In the rows, zero is written as 128.
The rows below come in pairs that one turn or mirror swaps. Which row does each named row swap with?
Zud: [137 137 136 104 138 177 129 132 135 152 124 104 111  98 116 140 135 125
 136]
Zodo: [122 134 152 107 128 130 118 115 139 149 138 108 110 102 111 183 128 117
 135]
buz: [122 126 125 121 116 126 136 140 151 145 116 122  97 106 142 143 133 139
 144]
zem: [130 142 133 123 141 131 148 135 145 147 125 107 103  86 157 178 128 107
 131]
lemes: [131 127 125 114 115 124 105 142 143 153 113  96  81 112 124 152 131 117
 125]
zokip: [117 155 132 134 104 150 134 135 142 157 112  99 105 114 139 169 124 138
 122]
siv: [115 137 139 129 122 142 142 138 158 154 120  95  79 106 118 168 157 119
 121]
Noki: [128 143 134 128 134 126 145 135 144 147 124 103 106  84 158 177 132 105
 133]
Tun: [125 155 132 136 113 151 134 141 144 159 109  92 106 118 130 169 120 136
 123]
vil: [127 157 132 138 110 154 136 140 147 158 115  92 107 117 134 169 122 132
 123]
pupi: [139 141 140 129 128 166 141 144 133 167 115  81 117 106 120 157 136 122
 120]
paz: [123 133 148 107 129 132 115 116 138 149 136 109 107 100 109 184 136 117
 138]
vun: [110 119 118 130 131 161 118 123 148 149 134  96 119 111 135 156 155 127
 126]
vaz: [132 130 136 100 141 152 109 133 128 141 134  91 110 103 162 150 127 110
 126]
nopa: [128 127 131 114 116 130 134 140 141 157 118 124 100 108 133 147 129 144
 150]
Povom: [141 119 154 125 145 154 124 133 150 152 131  86 109 113 150 150 156 107
 134]
pofa: [137 132 150 130 137 144 121 122 144 150 139  88 114 120 158 152 156 110
 137]
tozak: [134 129 172 109 129 145 126 126 146 146 136 107 113 117 154 167 125 129
 136]
ketu: [128 129 139 102 139 156 110 127 127 144 136  93 113  98 158 146 125 108
 134]
Kove: [110 131 130 121 133 137 125 140 152 147 129 105 119  85 130 183 146 100
 137]
Puti: [121 141 130 127 133 129 132 147 150 146 124 103 109  85 148 186 132 104
 136]
Selug: [125 114 143 106 136 136 113 121 146 150 129 104 103  96 109 182 134 114
 130]
lupar: [132 141 134 100 137 177 132 132 133 153 121 107 112 103 122 139 136 120
 135]
Bok: [127 129 133 105 136 151 105 133 127 155 128  97 104  99 162 158 117 110
 141]
gugup: [125 154 132 136 110 156 133 137 147 161 111  99 105 117 133 173 120 132
 119]
nemak: [129 126 129 105 113 126 110 143 146 151 117  97  94 118 112 149 128 120
 123]
fipa: [133 152 139 108 138 157 137 127 124 156 118 112 113 103 118 140 129 120
 147]
tufe: [109 118 121 119 113 142 123 139 149 161 128  90 100 107 128 153 160 134
 137]
neb: [125 131 130 146 146 165 134 117 137 150 131  97 109  99 150 161 147 119
 127]
fano: [122 114 146 103 135 139 115 119 150 145 127 103 106  92 110 178 137 116
 130]
moku: [133 119 152 119 136 149 134 143 149 160 122  87  82 101 129 154 157 106
 129]
ser: [135 152 134 132 115 157 141 144 138 160 110  87 118 110 136 165 127 128
 115]
Gimu: [132 145 155 121 127 126 119 113 141 144 150 100 113 117 139 170 140 115
 144]
viget: [131 144 138 124 135 129 140 136 143 145 129 108 108  83 159 177 132 103
 131]
Bukod: [138 126 146 107 135 176 125 138 149 155 129  83  90 100 129 150 131 136
 129]
Nodu: [114 131 127 121 112 128 127 137 142 164 125  87  91 114 132 150 158 131
 144]
zate: [124 110 127 111 132 140 114 120 164 137 116 114 108  90 130 158 146 119
 127]
nezip: [124 151 138 118 120 132 136 126 126 163 114  97 100 114 129 140 140 130
 156]
zil: [127 134 134 146 148 162 133 120 139 144 130 106 101 101 155 163 145 120
 123]
faros: [124 108 143 105 136 138 117 116 155 139 119 103 111  91 119 170 136 110
 129]
lud: [137 143 140 130 142 126 144 139 145 145 128 107 101  93 158 173 127 108
 133]
ripib: [130 127 126 106 113 129 105 147 142 151 112  98  91 117 121 152 131 121
 120]
Ravo: [136 134 128  98 113 127 120 143 150 152 119 100 102 125 124 152 128 118
 112]
giv: [112 137 136 129 123 142 142 137 152 151 118  99  76 107 124 169 151 128
 115]
zuri: [134 127 170 121 125 150 127 128 146 147 136  96 101 114 160 164 122 132
 132]
Vezif: [128 137 133 103 137 154 113 127 132 137 137  88 109 109 163 147 129 113
 122]
Nivo: [137 132 134 105 128 180 128 138 141 152 129  96 102  98 117 142 130 128
 138]
rim: [136 151 140 106 142 161 137 125 124 154 119 108 112 106 117 143 136 123
 144]
naza: [130 131 175 118 127 140 126 129 145 141 134 107 114 114 156 164 126 127
 135]
salik: [124 129 134 120 115 128 136 145 138 153 121 118 101 107 133 145 128 147
 149]

ketu pairs with nemak
faros pairs with Nivo
pofa pairs with Nodu
Zodo pairs with fipa
paz pairs with rim
zil pairs with giv

The rows below come in pairs that one turn or mirror swaps. Which row does each named row swap with?
kizom: [112 118 134 138 114 118  91 131 135 120 138 114 123 155 133 124 126 136
 142]
Rur: [114 128 133 143 111 123  99 134 131 126 132 116 123 156 140 129 122 135
 142]
Rada: [120  90 117 119 134 145 118 122 136 115 123 108 136 126 122 117 125 128
 128]
dato: [134 103 122 117 133 112 115 137 122 111 132 117 145 122 132 141 112 117
 113]
poban: [139 112 111 110 118 124 122 146 140 113 136 128 135 103 120 124 134 128
 136]
Sek: [125 109 118 133 113 131 113 121 124 114 136 134 136 155 141 106 120 116
 119]
Duka: [136 119 112 111 122 112 112 136 141 108 133 122 139 101 130 129 135 121
 145]
Vasif: [121 111 138 126 107 140 124 125 135 101 155 137 131 126 129 160 124 102
 138]
Zuf: [116 122 123  97 110 141 114 120 124 120 127 115 134 123 149 135 122 123
 140]
napi: [124 124 150 135 148 118 118 145 138 106 140 130 118 133 140 139 120 134
 134]
dodi: [142 106 129 142 126 126 146 123 142 118 135 112 125 129 140 112 124 124
 140]
Gak: [115 118 119 131 132 133 127 118 141 132 138 139 134 148 139 135 111 155
 128]
niri: [128 101 125 133 119 133 115 121 140 128 169 139 127 120 126 142 123 146
 145]
sufo: [127 130 136 139 123 112 124 101 149 117 152 143 141 124 110 137 125 133
 131]
golob: [117 111 123 132 126 132 119 122 131 134 138 133 134 148 139 128 111 160
 132]
fibav: [114 125 137 137 110 117 107 134 135 126 138 105 125 158 140 129 123 134
 139]
dekan: [127 112 134 125 101 134 130 127 139 100 144 138 135 119 133 155 131 101
 141]
nolip: [116  85 121 121 130 141 108 126 135 109 124 115 131 130 123 117 131 128
 127]
fozon: [113 121 131 143 117 116 101 135 135 119 140 113 117 155 141 127 128 137
 144]
dovan: [124 112 131 129 103 133 119 122 139 110 141 144 143 130 133 160 139 100
 134]
sas: [144 135 127 138 121 143 113 120 134 132 134 109 134 152 123 147 135 119
 121]
pirof: [ 97 127 131 114 101 129 118 119 135 119 149 127 134 119 131 134 143 114
 116]
busiv: [133 111 126 122 136 111 109 135 124 111 129 118 150 121 129 143 124 118
 109]
derak: [140 120 113 109 127 127 118 138 141 110 138 124 143 104 121 132 136 139
 140]
mobik: [126 136 121 136 114 133 125 139 148 107 145 155 127 140 117 144 131 139
 129]
Bemo: [138 110 131 138 129 130 148 118 135 119 137 110 120 130 144 115 130 118
 136]
bom: [118 138 126 138 111 121 121 148 139 110 139 150 135 137 141 130 137 139
 121]
Kuro: [124 124 144 134 127 114 121 107 151 122 159 143 144 127 109 136 128 136
 139]
bur: [147 107 126 140 129 126 142 123 141 123 139 111 126 133 137 116 127 116
 147]
kugi: [119 117 140 125  96 137 126 124 138 108 142 142 140 125 134 152 134 101
 131]
nad: [119 130 150 129 145 120 114 140 136 111 134 131 113 138 135 141 116 135
 129]
zudif: [119 118 122 132 129 136 120 112 134 130 141 141 136 145 145 127 111 156
 127]
linul: [121  90 114 120 132 142 110 124 136 113 122 110 134 128 118 123 136 127
 121]
budol: [118 109 121 132 111 125 114 117 117 120 139 126 140 145 140 102 122 118
 118]
sunik: [138  99 126 122 128 117 115 132 123 110 138 108 155 124 130 143 119 123
 114]
Tezip: [135 123 130 111 132 145  99 119 135 118 134 119 117 139 121 119 122 125
 153]
kare: [132 123 109 113 107 111 132 130 137 105 140 128 136 106 118 128 131 123
 139]
Rapo: [120 122 131 141 128 119 115 101 147 119 148 143 141 122 103 137 135 133
 128]
reb: [117 130 160 136 138 125 119 135 134 110 133 127 114 134 135 140 126 139
 129]
Lov: [121 107 131 125  94 141 113 131 132 114 149 140 138 122 131 157 131 109
 140]
zin: [108 118 125  97 114 140 119 127 124 122 121 108 134 128 140 132 125 127
 135]
gazam: [110 122 138 133 124 117 126 103 150 121 158 138 138 119 114 122 126 137
 134]
zavi: [122 123 139 137 123 110 122  96 137 119 155 138 136 120 110 135 122 126
 128]
sopon: [138 138 131 135 115 143 113 125 141 128 125 111 134 149 120 145 135 116
 121]
teba: [146 107 124 140 129 130 142 121 139 118 141 116 128 130 148 115 133 120
 145]
puzu: [137 138 130 138 121 142 117 122 140 131 125 117 134 152 122 139 139 112
 120]
vemet: [139 142 130 134 122 143 110 118 139 130 130 116 137 148 125 140 145 117
 121]
mupo: [119 132 123 144 126 127 111 141 152 108 138 155 135 141 135 135 135 137
 120]
Sot: [121 107 139 122 101 132 126 129 135 107 144 142 143 120 131 149 137 101
 136]
sudo: [125  87 123 122 131 146 120 123 135 121 118 112 132 129 118 125 129 132
 122]
Rora: [120 142 123 135 114 122 115 150 150 117 143 147 130 141 127 129 133 141
 121]
baf: [125 121 137 133 131 112 128 100 154 118 153 139 138 120 118 133 130 127
 147]
num: [119 110 132 129 101 128 124 132 137  98 152 130 135 121 139 150 134 102
 150]
diz: [131 118 138 133 124 118 123 101 151 122 157 140 143 119 112 135 122 135
 143]
Let: [115 120 118 100 111 131 123 125 124 126 119 114 131 122 144 141 122 123
 141]
Nege: [128 120 134 115 133 156  98 124 134 119 142 119 118 139 123 126 121 128
 153]

kare pairs with mobik
Nege pairs with budol
zin pairs with golob
Rada pairs with Rur
nolip pairs with kizom
fozon pairs with linul

The rows below come in pairs that one turn or mirror swaps. Which row does each named row swap with?
metib: [129 105 156 144 125 122 130 128 136 128 129 100 130 106 141 126]
bolo: [134 114 139 119 110 149 130 115 120 144 139 132 133 114 118 146]
Ged: [124 157 131 120 109 136 135 118 128 122 136 121 129 110 111 133]
gibel: [139  99 140 114 120 129 127 130 144 136 110 137 148 105 135 124]
kalel: [132 115 143 142 120 117 150 118 143 133 120 121 150  93 137 127]
bevik: [120 111 150 122 113 121 135 126 135 114 113 114 160 114 130 113]
filab: [122 110 153 120 122 141 133 124 128 149 129 135 133 107 130 154]
lebuz: [136 103 144 122 119 116 134 138 143 139 120 110 130 101 143 119]
Fopu: [122 139 130 121 105 120 120 129 146 115 146 102 143 106 128 128]
loz: [100 127 140 126 118 128 120 118 129 140 114 143 136 121 104 140]
bodur: [113 106 142 127 123 140 125 127 139 130 136 121 125 133 105 143]
nutez: [117 146 135 114 126 132 120 120 128 137 127 111 147 104 131 154]
salum: [133 105 141 117 116 122 136 127 135 141 116 121 123  90 147 127]
Fitip: [116 145 124 134 109 143 122 133 136 108 131 133 133 126 109 130]
mefi: [131 142 133 135 125 113 102 127 143 127 108 112 141 111 137 117]
lizov: [123 137 138 127 133 116 111 137 145 118 124 105 126 118 144 121]
zopi: [129 153 129 111 120 135 133 128 130 125 126 140 115 109 125 129]
Rar: [144 148 134 132 114 130 106 123 125 132 110 138 129 121 121 129]
fogi: [118 109 138 137 121 132 129 125 128 133 125 115  97 123 118 135]
Gefo: [115 136 149 130 124 126 112 128 152 127 128 118 157 115 138 149]
pagu: [131 136 127 132 107 145 131 123 140 107 111 143 140 123 116 126]
vef: [125 135 134 137 126 114 119 123 142 142 112 123 102 112 132 147]
nafo: [117 144 142 142 127 138 112 115 127 130 112 127 138 125 138 153]
nemi: [116 131 118 129 105 137 137 116 145 104 119 120 144 103 140 126]
gifo: [102 143 123 137 126 117 110 131 142 131 105 112 136 104 128 127]
peda: [120  90 130 140 116 133 127 129 145 116 112 121 126 118 126 118]
rone: [118 133 147 134 121 126 143 142 128 150 135 129 134 133 129 141]
babud: [118 137 147 123 125 146 140 132 138 125 129 108 137 139 121 128]
gupa: [127 154 141 123 118 138 147 125 115 121 116 115 139 110 124 126]
sisor: [130  92 126 137 115 129 107 124 144 130 120 112 138 115 132 120]
pifi: [129 140 144 126 120 126 110 140 140 126 121 127 160 107 145 131]
Vite: [119 118 120 136 111 116 141 146 149 134 116 133 137 119 135 111]
duf: [116 123 137 160 125 127 136 114 136 137 120 131 123 118 107 140]
zesed: [131 110 144 133 110 149 132 125 118 118 139 127 126 115 109 134]
Dotik: [124 153 139 137 122 122 138 120 136 153 122 131 145 116 128 146]
kuzof: [124  92 123 133 111 124 121 132 139 130 111 137 119 115 121 123]
fon: [116 133 123 117 122 131 121 133 156 145 103 139 141 108 133 120]
nep: [128 104 156 118 117 129 137 132 125 140 139 119 134 115 130 149]
sizu: [127 124 126 132 105 133 110 104 120 136 107 138 127 113 112 132]
Ren: [123 117 132 137 113 135 135 119 131 141 120 146 108  97 114 134]
gevi: [140 129 136 124 112 121 152 125 140 117 123 108 115 105 138 128]
bivag: [123 135 120 148 114 118 143 125 151 121 116 113 142 123 126 113]
Mipi: [129 132 112 132 117 134 120 122 133 107 100 115 134 120 121 116]
Nata: [127 100 139 135 119 123 101 131 140 137 121 129 142  92 135 131]
Ribo: [124 115 144 123 108 122 121 110 129 123 134  94 150 107 134 131]
dega: [122 118 135 130 117 133 133 128 130 145 127 130 100 121 107 137]

gupa pairs with gifo
lebuz pairs with dega
kuzof pairs with nep
vef pairs with gevi

